128 stands for zero in the data rows.
Here are some points, one per row:
[131 125 154 140 150 111 129 143 133 120 121 124 134 110 122 130 112 144
 152 154 148 102 101 126 115  92  82  89  89 116 146 119]
[133 124 115 106  94  98 119 104 132 143 130 125 132 128 127  99 110 109
 124 107 110 104 118 122 106  93 106 109 117 102 114 102]
[124 129 135 126 151 143 138 173 142 132 136 143 112 138 163 126 150 108
 113 112 109 124 153 175 191 217 210 224 195 204 155 133]
[132 122 133 153 133 148 122 140 125 127 131 117 166 139 128 127 131 139
 172 151 153 152 145 101 110 116  86  88  91 103 124 123]
[101  92  98  79  90 102 149 134 145 110 113 130 146 161 161 181 192 214
 210 192 150 112  91  85 106 109 127 134 184 158 148 134]
[108 121 144 144 130 123 143 146 131 120 113 131 136 119 101 132  99 119
  87 102  99 106 126 118 123 125 124 122 107  98 119 160]
[103  94  64  79  97  72 103  94  87 125 136 146 169 128 148 128 133 101
 105  99  69  90  98 115 103 117 137 137 110 128 132 118]
[156 159 140 156 166 141 138 140 138 130 100 131 109  99  92 132 127 126
 154 134 172 157 160 152 159 141 156 132 130 139 153 114]
[116  91  87 103 169 208 212 210 161 131 105  78  80  81 100 116 119 157
 128 135 138 111 141 141 109 104 115 120 116  88  93 151]
[128 125 119 122 131 103 104 112 120 118 118  99 115 113 116 129 130 110
 145 139 164 126 152 130 173 198 204 230 250 196 166 136]
[131  93 110 126 130 119 138 142 160 147 136 138 137 132 116 131 105 116
 102 103  72 104 106 108 148 154 149 167 153 162 149 127]
[126 109  85  95 120 133 130 138 150 130 142 128 152 143 189 225 236 197
 210 174 112  96  84 103 106  97 149 162 143 146 152 136]
[122 124 136 111 110 104 127 128 104 152 131 148  94 123 104  95 120  81
 121  95 125  91 126 128 124 133 106 131 109 130 137 108]
[106  59  82  66  95 123 127 133 123 121 133 144 149 143 100 103 118 106
  90 118 159 208 230 191 186 165 181 129  91 100 117 140]
[121 123  88 124 132 157 147 133 133 133 128 160 159 153 145 110  72  73
  84  57 104 143 173 176 178 175 135 118 102 101 106 129]
[117  98 134 145 152 162 193 187 129 125 121 130 116 103 128 119 100  95
 114 101  79  95 128 123 147 154 188 146 172 138 130 131]
[103 160 132 110 141 161 120 134 122 124 107 117 117 102 101 104 101 124
  83 112 110 113 108 111 113 146 144 173 163 172 165 134]
[121  95  88  94 120 134 126 137 132 135 149 140 107 132 112 114 103 116
 102 110  95 107 128 112 141 110 110  86 101 113 119 143]
[108 120 101 116  80  57  40  82 115 130 122 145 122 111 132 146 152 172
 183 175 186 171 159 117 126  97 122 116 117 133 110 142]
[120 132 136 159 177 170 175 142 177 140 124 112 131 124 134 120  96  88
  85  85 102 110 133 134 167 136 153 162 163 132 149 130]
[134 160 147 171 151 173 131 136 127 132 136 129 143 139 150 130 115 116
 116 120 110 131 160 174 201 208 215 184 163 138 145 127]
[134 161 150 102 111  73  65  68 112 106 149 131 133 128 116 112 104 115
 126 116 120 109  91 100  73 115 109 100 119 117 111 150]
[118 110 129 106 101 106  83 107 112 125 115 114 142 101 125 126 124  90
 100  93  84 121 116 111 106 123 108 135 145 146  97 144]
[121 138 123 109  79 106 110 107 110 136 112 123 111 104  95  98 133 140
 155 145 134 150 149 168 189 176 196 220 197 178 142 130]
[185 210 189 199 160 143 113 127 108 109 125 118 137 124  95  87 106  91
 103 100 114 136 146 142 158 131 146 126 140 147 138 139]
[131 140 155 132 128 124 158 136 138 134 108 132 114 100 110 133 159 151
 146 171 152 164 142 105 113 122  92 106 102  91 111 121]
[117 110  86 106 140 145 168 147 165 118  99  57  46  53  87 101 145 196
 209 228 201 158  99  85  81  86 107 128 153 163 163 132]
[108 115 104 105  83  90  72 121 124 125 121 151 120 110 125 101 116 105
 112  96  97 103  90 109 107 130 131 123 150 124 147 133]
[144 145 139 133 118 101 108 106 117  83 120 126 126 108  87  87 113 107
 105 123 102 105 103 132 121 122 131 170 126 132 138 125]
[148 168 168 152 114  78  82  72 110 101 114  72  47  70  74  41 111 137
 170 178 199 174 163 104 110 101 132 121 117 139 145 117]
[109 128 129 136 103 117 125 112 117 138 142 140 128 109 100 120 124 118
  87  80 111 119  96 120 124 134 124 104 136 108 115 127]
[169 152 183 180 162 150 162 130 123 129 114 131 119 117 141 103  91  91
  81 109  77 150 129 139 163 149 136 159 150 129 147 128]
[146 133 118  61  61  72  62  75 103 121 113 130 139 120 141 122 139 129
 160 165 182 176 200 154 151 115  83  91 105 101 122 134]
[115 106 114 132 129 126 122 125 111 112 117 131 103 127 114 147 106 116
 121 114  94  72 100 107 116 144 149 179 189 159 138 128]
[124 139 141 127 108 129 118 136 111 138 136 115 129 142 153 126 159 139
 123 144 153 114  94  59  97 108 101 109  93 113 129 137]
[132 136 129 149 140 129 158 142 133 120 118  98 110 105  90 125 131 157
 150 194 167 145 146 124 120 115  91 108 113 125 103 117]
[168 220 222 207 161 116  91  83  97 116 104 137 113 106  96 112 101 108
 133 125 142 119 101 108  95 108 114 113 139 123 146 115]
[125 102  91 111 146 133 145 161 147 116 143 140 136 154 131 120 101 120
  83  54  75 120 138 172 171 150 162 140 135 113 123 125]
[147 166 175 151 153 160 143 115 129 129 143 142 119 107 118 117 115 124
 124 157 144 159 161 178 151 166 153 165 154 138 143 132]
[113 111 143 124 136 138 124 141 111 135 148 110 128 118 136 116 118 159
 136 112 125 126 130 155 200 212 214 230 234 191 163 124]
[129 141 139 114  97 122 130 127 110 141 123 141 163 167 171 187 132 165
 129  87 103 126 112 103 105 111 111 131  86 121 111 115]
[128 147 159 155 189 166 153 141 142 133 143 186 184 200 188 184 179 168
 149 153 140 147 138 112 120 127  92 107 101  88 103 108]
[152 130 138 166 142 139 146 160 151 150 115  89  99 107  97 126 123 143
 155 158 163 166 151 143 124 151 141 124 132 112 100 105]
[ 91  83  57  75  81 104 140 116 121 124 151 131 156 123 132  98 102 108
 115 123 160 198 201 231 209 192 115  91  58  76  88 129]
[133  92 136 133 186 178 177 185 174 142 108  81  97  68  99 110 130 121
 129 129 140 120 151 124 124 132 122 118  94 106 136 126]
[142 148 186 176 163 157 164 125 138 132 116 121  93  92  84 108 118  97
 122 117 128 156 139 145 117 116 128 120 122 144 119 137]
[136  91  99  65  76  91  78  86 107 126 136 142 146 136 123 117 114 110
 109  79  86 108  88 120  93 129 120 120 147 161 142 110]
[102  89 113 101 166 195 175 177 152 115  92  92  79 102 101 124 123 125
 164 154 129 134 110 117 123  94 117 120  90  97  91 106]
[139  88  96  85  86  69  91 104 102 135 124 117 123 137 127 117 112 118
  81 103 105 101  71 117 117 111 125 132 162 128 143 131]
[154 171 151 169 162 149 150 130 131 137 150 152 155 130 120 120 108 115
 101 151 135 159 158 182 162 172 197 159 167 157 138 108]
[136 135 138 154 111 134  98  83 145 111 114 126  94 100 120  94  94 119
 104 111 102 108 136 107 115 119 134 165 161 183 129 132]
[123 101  89 111  81  89 101 112 139 146 131 119 153 172 159 127 135 132
 111 118  75 111  84  84 100 120 107 123 107 132 120 136]
[158 158 172 159 165 123 114 103 115 132 171 185 211 218 231 205 205 186
 158 135 116 130  95 129 110 137 130 111 106 126 121 135]
[145 138 168 150 148 141 140 131 132 118 139 119 141 102 116 115 114 102
 102  93 126 125 114 106 131 117 125 113  99 127 120 102]
[164 184 200 197 169 145  96 113  93 106 183 168 217 233 194 210 187 157
 148 130 106 139 159 140 151 103  82 104  89  93 118 112]
[181 188 192 207 170 138 111 122 108 123 106 137 125 108  97  75  91 103
 104 111 143 139 138 147 115 136 128 148 129 130 123 154]
[121 126 121 133 103 116 129 105 145 142 130 134 134 142 149 148 132 138
 150 155 101  98 107  82  76 101 100 109 115 104 152 140]
[136 150 136 116 142 122 118  95 121 153 128 156 126 122 120 109  82  66
  63 106 128 158 184 179 180 162 130 105  83  85  95 141]
[133 151 137 145 152 137 176 154 145 117 127 123 134 167 144 148 138 112
  99  95 113 139 161 189 184 218 208 188 186 192 163 141]
[ 98  89  68 125 147 190 203 179 160 119 107  80  71  94 113 146 173 205
 212 195 173 140  97 100  68 139  92 132 126 142 136 138]
[107  89  89  96  95  64  71  84 109 124 142 125 133 139 126 135 120 104
 113 157 177 214 203 206 150 139 102  73  82  58 120 122]
[116 146 110 126 142 128 136 129 128 113 130 168 168 160 188 148 146 130
 125 117 134 124 109 109 136 112 108  97  85 106  90 124]
[107  99  76  74  72  79  98 123 117 132 120 137 118 152 123 130 110 115
 102 132 154 207 228 226 194 145 112  71  63  56  95 115]
[146 149 180 145 123  97  74  87 111 119 140 129  92  91 102  88  62  83
 106 150 179 173 173 157 146 136 123  99 101 122  98 114]
[ 94  89 110 160 145 192 186 190 154 135 111 128 119 149 173 156 203 183
 175 171 156 125 116 125 124  88 112 102 116 121 116 148]
[123 114  82  74  70 107 106 114 112 117 162 153 150 151 154 144 135 122
  94 106 113  66 111  86 108 112 131  99 141 117 120  98]
[ 98  99  97 131 174 203 224 199 171 141 106  97 115 132 121 132 151 119
 120 114  97  88 100 116 144 126 119  97 114  97 124 117]
[125  85  98  94  76  96  98  90  99 133 134 141 108 135 139 182 156 201
 208 188 171 132 114 102  92 108 130 155 126 144 162 128]
[123 167 177 154 171 162 146 142 149 115 132  94 104 137 103 107 120 151
 128 114 110  94 118 131  94 110 112 102 124 148 123 123]
[145 139 139 140 115 142 121 125 118 112 130 122 123 116 149 147 135 135
 143 124 147 138  97 106  92  66 106  95  98 128 136 137]
[127 148 133 120 137  97 113 137 100 153  97  68  62  43  50  74  98 162
 206 246 198 186 121  91  88  73 109 116 162 192 157 131]
[109  86  86  78  91  72  94 115 140 145 142 155 161 155 147 150 121 108
 107  75  95  94  98 113  95 110 118 130 121 119 146 110]
[106 120 100 121 105 112 117 160 139 104 147 126 128  99 135 113 105 100
  79 105 121 110 133 127 101 115 135 117 101 106 107 117]
[112 139 116 132 149 144 162 156 126 126 124  99 113 111 127 113 111 117
 161 149 136 152 123 106  97  90  86  94 132 100 122 133]
[ 89  97  73  87  90  83  76  79  99 142 138 135 150 161 118 117 134 103
  88 101  99  80  84 110 126 106 138 144 121 131 137 146]
[122 123 121 130 145 161 180 139 145 138 115  91 115 123  97 137 101  92
 120  84 111  86 106 115 142 161 167 161 153 169 150 137]
[132 120 130 115 127 101 136 108 124 127 152 171 155 186 159 171 150 126
 124 129 109 114  95  84 125  99 112 113 129 133 101 134]
[131 115 134 124 143 133 135 127 123 132 102 174 196 194 215 202 215 223
 162 153 137  89  92 106 105 136 138 116 143 152 124 119]
[148 125 104 106  94 119 118 130 121 127 136 145 136 154 140 134 169 141
 129 121 113 100 107  69  93  96 102 107 133 119 134 139]
[143 130 147 140 122 166 141 161 152 117 116 100  96 114  95 110 126 130
 171 161 198 174 107 146 116 120 119 128 119 109 124 134]
[181 195 189 178 155 125 125  97 106 139 153 124 120  93 108 101 122 114
 102 116 129 116 116 104 122 113  98 109 133 124 126 131]
[ 62  47  76 121 177 236 235 237 191 145 108 124 116 125 138 127 158 131
 114  82  86 108 124 131 119 118 113 106 101 114 115 116]
[157 195 215 187 164 122 104  86 105 151 183 208 217 227 234 203 184 168
 145 109 137 122 154 150 101  97 122 107 111  92 117 148]
[124 121  92  98  96 112  90 132 132 118 146 157 133 154 137 152 137 131
 140 130  94  81  92  87 105 114  98 101 122 136 124 125]
[184 210 216 191 162 139  86  95 103 134 124 105 107 120  99 105 115 114
 110 149 132 116  99 108 102  91 109 119 135 136 153 133]
[123 138 120 134 135 149 145 127 114 139 138 145 152 155 166 165 129 130
 135 138 145 115 136 138 124  99  72 101  88 108 102 122]
[109  96 109  94  71 113 115 116 154 130 137 113 138 109 105 126 120 104
 110 139 168 157 175 207 189 182 154 178 162 154 127 128]
These points spread out most along one direction. Take the direction at right angles to it along which they spread out most. Go by this last direction. For each point below, how far along it does it lie, from 0 to 99? The average is 50, and the first point in the table lies past the average. One standard deviation of the points above along it is 16.
[123 167 177 154 171 162 146 142 149 115 132  94 104 137 103 107 120 151
 128 114 110  94 118 131  94 110 112 102 124 148 123 123] 63
[134 160 147 171 151 173 131 136 127 132 136 129 143 139 150 130 115 116
 116 120 110 131 160 174 201 208 215 184 163 138 145 127] 39
[109  96 109  94  71 113 115 116 154 130 137 113 138 109 105 126 120 104
 110 139 168 157 175 207 189 182 154 178 162 154 127 128] 41
[136 150 136 116 142 122 118  95 121 153 128 156 126 122 120 109  82  66
  63 106 128 158 184 179 180 162 130 105  83  85  95 141] 31
[127 148 133 120 137  97 113 137 100 153  97  68  62  43  50  74  98 162
 206 246 198 186 121  91  88  73 109 116 162 192 157 131] 96
[109  86  86  78  91  72  94 115 140 145 142 155 161 155 147 150 121 108
 107  75  95  94  98 113  95 110 118 130 121 119 146 110] 28
[124 129 135 126 151 143 138 173 142 132 136 143 112 138 163 126 150 108
 113 112 109 124 153 175 191 217 210 224 195 204 155 133] 40
[152 130 138 166 142 139 146 160 151 150 115  89  99 107  97 126 123 143
 155 158 163 166 151 143 124 151 141 124 132 112 100 105] 68
[158 158 172 159 165 123 114 103 115 132 171 185 211 218 231 205 205 186
 158 135 116 130  95 129 110 137 130 111 106 126 121 135] 30
[143 130 147 140 122 166 141 161 152 117 116 100  96 114  95 110 126 130
 171 161 198 174 107 146 116 120 119 128 119 109 124 134] 73
[131  93 110 126 130 119 138 142 160 147 136 138 137 132 116 131 105 116
 102 103  72 104 106 108 148 154 149 167 153 162 149 127] 42
[ 94  89 110 160 145 192 186 190 154 135 111 128 119 149 173 156 203 183
 175 171 156 125 116 125 124  88 112 102 116 121 116 148] 72
[169 152 183 180 162 150 162 130 123 129 114 131 119 117 141 103  91  91
  81 109  77 150 129 139 163 149 136 159 150 129 147 128] 46
